cols: B R W X E C G J A
F: [148  87 153 144 108 173  90 123 154]
D: [134 106 171 145 162 167  86  94  82]
Q: [165 118 145 160 100 163 137  96 115]
N: [109  88  87 132 159 166 156 173  99]
M: [165 118 145 160 100 163 137 167 168]
S: [145  89 143 118  95 164 103 159 157]
V: [ 86 106  97 129 160 156 160  88  91]
H: [145  89 143 118  95 164 103 135 174]
col: [167 159]
J
size: [109]
1

cols: T L Z P K
Garav: [142 147 144 116 142]
zeza: [103  95  97 150 104]
gufa: [101  96 112 148 103]
kisi: [143 147 140 114 142]
Ruki: [123 125 140 126 124]
goka: [101  94 100 153 103]
pev: [100  92 100 153 102]
Sobi: [147 153 153 109 146]
pel: [ 98  88  95 150  99]
kabu: [102  95 101 152 104]
size: [103  95  97 150 104]
5
col: [ 95  96 147]
L
size: [102  95 101 152 104]
5

cols: Zikoz Puzov zovu zosu boza tid tiso pono Zeku vosi
mem: [125  99 103 149  98 107 131 148 117 113]
zeg: [136  94 127 117 110 106 137 140 124 121]
nopi: [124 122 115 129 105 102 132 135 126 129]
nasu: [126 110 126 142 120 100 142 149 121 125]
Zel: [126 119 106 145 108 100 124 164 129 121]
lamav: [143 104 119 141 100 104 129 147 120 113]
nor: [126  80 121 116 123  98 142 138 122 145]
nasan: [123 116 127 142 117  90 145 139 136 134]
Gekit: [115  89 104 141 106 127 132 147 105 128]
mevip: [126 110 126 142 120 100 142 149 125 132]
nosuz: [120  81 117 151 131 103 134 142  97 124]
col: [103 127 115 126 106 119 121 127]
zovu
col: [147 138]
pono
size: [126 110 126 142 120 100]
6

cols: felo mag fiku zeko kup zus lepus fupud geme
belu: [144 125 123 129 121 113 137 124 137]
gako: [128 154 138 145 131 124 132 149 130]
pofa: [125 141 134 136 131 130 128 139 127]
nabu: [139 165 140 155 129 113 140 157 137]
kuvi: [103 104 124 108 136 155 109 112 112]
Remun: [119 130 131 128 132 137 122 131 123]
Vapa: [147 136 127 137 121 109 141 133 139]
zuno: [137 177 145 162 131 113 141 166 137]
Tor: [149 150 132 146 122 105 144 144 142]
size: [147 136 127 137 121 109 141 133 139]
9
col: [136 155 108 128]
zeko
size: [125 141 134 136 131 130 128 139]
8
size: [103 104 124 108 136]
5
size: [103 104]
2
col: [147 137 149]
felo

cols: dakip nes did batu laro minin
geti: [125 130 133 130 113 172]
Giget: [110 133 108 178 135 123]
kita: [155 137 105 111  91 148]
numig: [138 142 129 132 141 112]
Lupu: [138 142 129 133 141 112]
lutal: [145 133 118 109  97 150]
gapi: [155 137 104 112  91 148]
balup: [104 120 133 140 115 158]
gikuz: [124 130 132 130 114 172]
vusaz: [104 120 133 140 116 159]
col: [132 133 109 112 140 130 140]
batu
col: [130 133]
nes

cols: Zode vivan sudi Namom
ret: [115 165 118  98]
lup: [ 86 165 107 111]
Zarer: [115 165 105  96]
zileb: [115 165 107 100]
novi: [115 162 107  96]
mik: [115 116 107  96]
col: [118 107 105]
sudi
size: [115 162]
2
find: [115 165 107 100]
zileb
size: [115 116 107]
3
col: [118 107]
sudi

cols: sadu zeva Zogir Biz Difof lofa
Zovok: [142 168 131 128 107 132]
panu: [156  99 150 141 151 130]
vusef: [138 137 139 101 124 137]
Tido: [139 151 151 109 114 124]
teno: [136 138 119 118 137 115]
lukem: [139 126 159 124 165 122]
dos: [138 109 110 118 151 135]
Dugin: [135  99 142 105 152 120]
gavoz: [131 169 132 132 156 131]
falop: [124 158 136 143 136 125]
tidug: [131 169 132 132 156 140]
Sov: [115 154 112 123 135 136]
col: [158 169]
zeva
col: [128 141 101 109 118 124 118]
Biz
col: [150 139 151]
Zogir
size: [131 169 132 132 156 131]
6
size: [139 151 151 109 114 124]
6
size: [139 126 159 124 165 122]
6

cols: Nava Vatud sezok paguk Sof godum Sima mudu
rafu: [137 162 131 165 156 140 149 148]
pudi: [131 166 127 161 154 138 155 149]
kesa: [135 127 117 120 105 126 122 139]
size: [131 166 127 161 154]
5
col: [165 161]
paguk
size: [131 166 127]
3
col: [149 139]
mudu
size: [135 127 117 120]
4

cols: romi Zat Sotin Lol
nuvop: [142 177 172 130]
Zulek: [146 173 172 121]
Rad: [146 173 172 119]
lib: [146 173 172 120]
Gozaf: [152 159 171 123]
size: [152 159]
2
col: [119 120]
Lol
col: [121 119]
Lol
size: [146 173 172 120]
4
col: [121 119 120 123]
Lol

cols: tato Vamaz Vub bami
Goli: [129 130 132 119]
dosu: [180 120 155 130]
ruz: [180 120 108 127]
Motav: [174 117 100 129]
size: [129 130]
2
size: [180 120 155 130]
4
size: [180 120 108]
3

cols: Molo Zum Modil teb
Zumes: [ 99 160 165 139]
lenar: [103 136 136  90]
Zil: [168  98 127 141]
Vik: [ 99 160 123 138]
febi: [132 114 173 117]
fuf: [132 138 117 172]
col: [ 98 160 114]
Zum
size: [132 114]
2
size: [ 99 160 123 138]
4
col: [160 136]
Zum

cols: nar Dumav fele Vin bilov Tezu lur Rom Fif nez
lof: [134 139 135 140 132 100 126 114 139 121]
vapag: [112 115 126  85 127 166 124 113 134 122]
fivi: [137 127 129 120 121 118 117 130 118 121]
daf: [109 139 121 138 128 142 132 135 141 126]
kozan: [129 131 128 128 131 127 127 125 133 125]
Nifer: [112 123 149 162 147 129 135 147 116  98]
fozef: [122 141 119 113 126 147 129 114 130 119]
ber: [121 145 118 139 120 126 121 102 143 116]
Roz: [135 128 125 135 131 144 134 131 141 133]
leke: [117 123 120 128 135 139 138 112 142 157]
dizum: [123 135 142 141 132 122 146 111 135 120]
Bem: [126 135 122 125 127 129 135 124 132 111]
size: [135 128 125]
3
size: [126 135 122 125 127 129 135]
7
size: [122 141 119 113 126 147 129 114 130 119]
10
col: [139 131 123 141 145]
Dumav

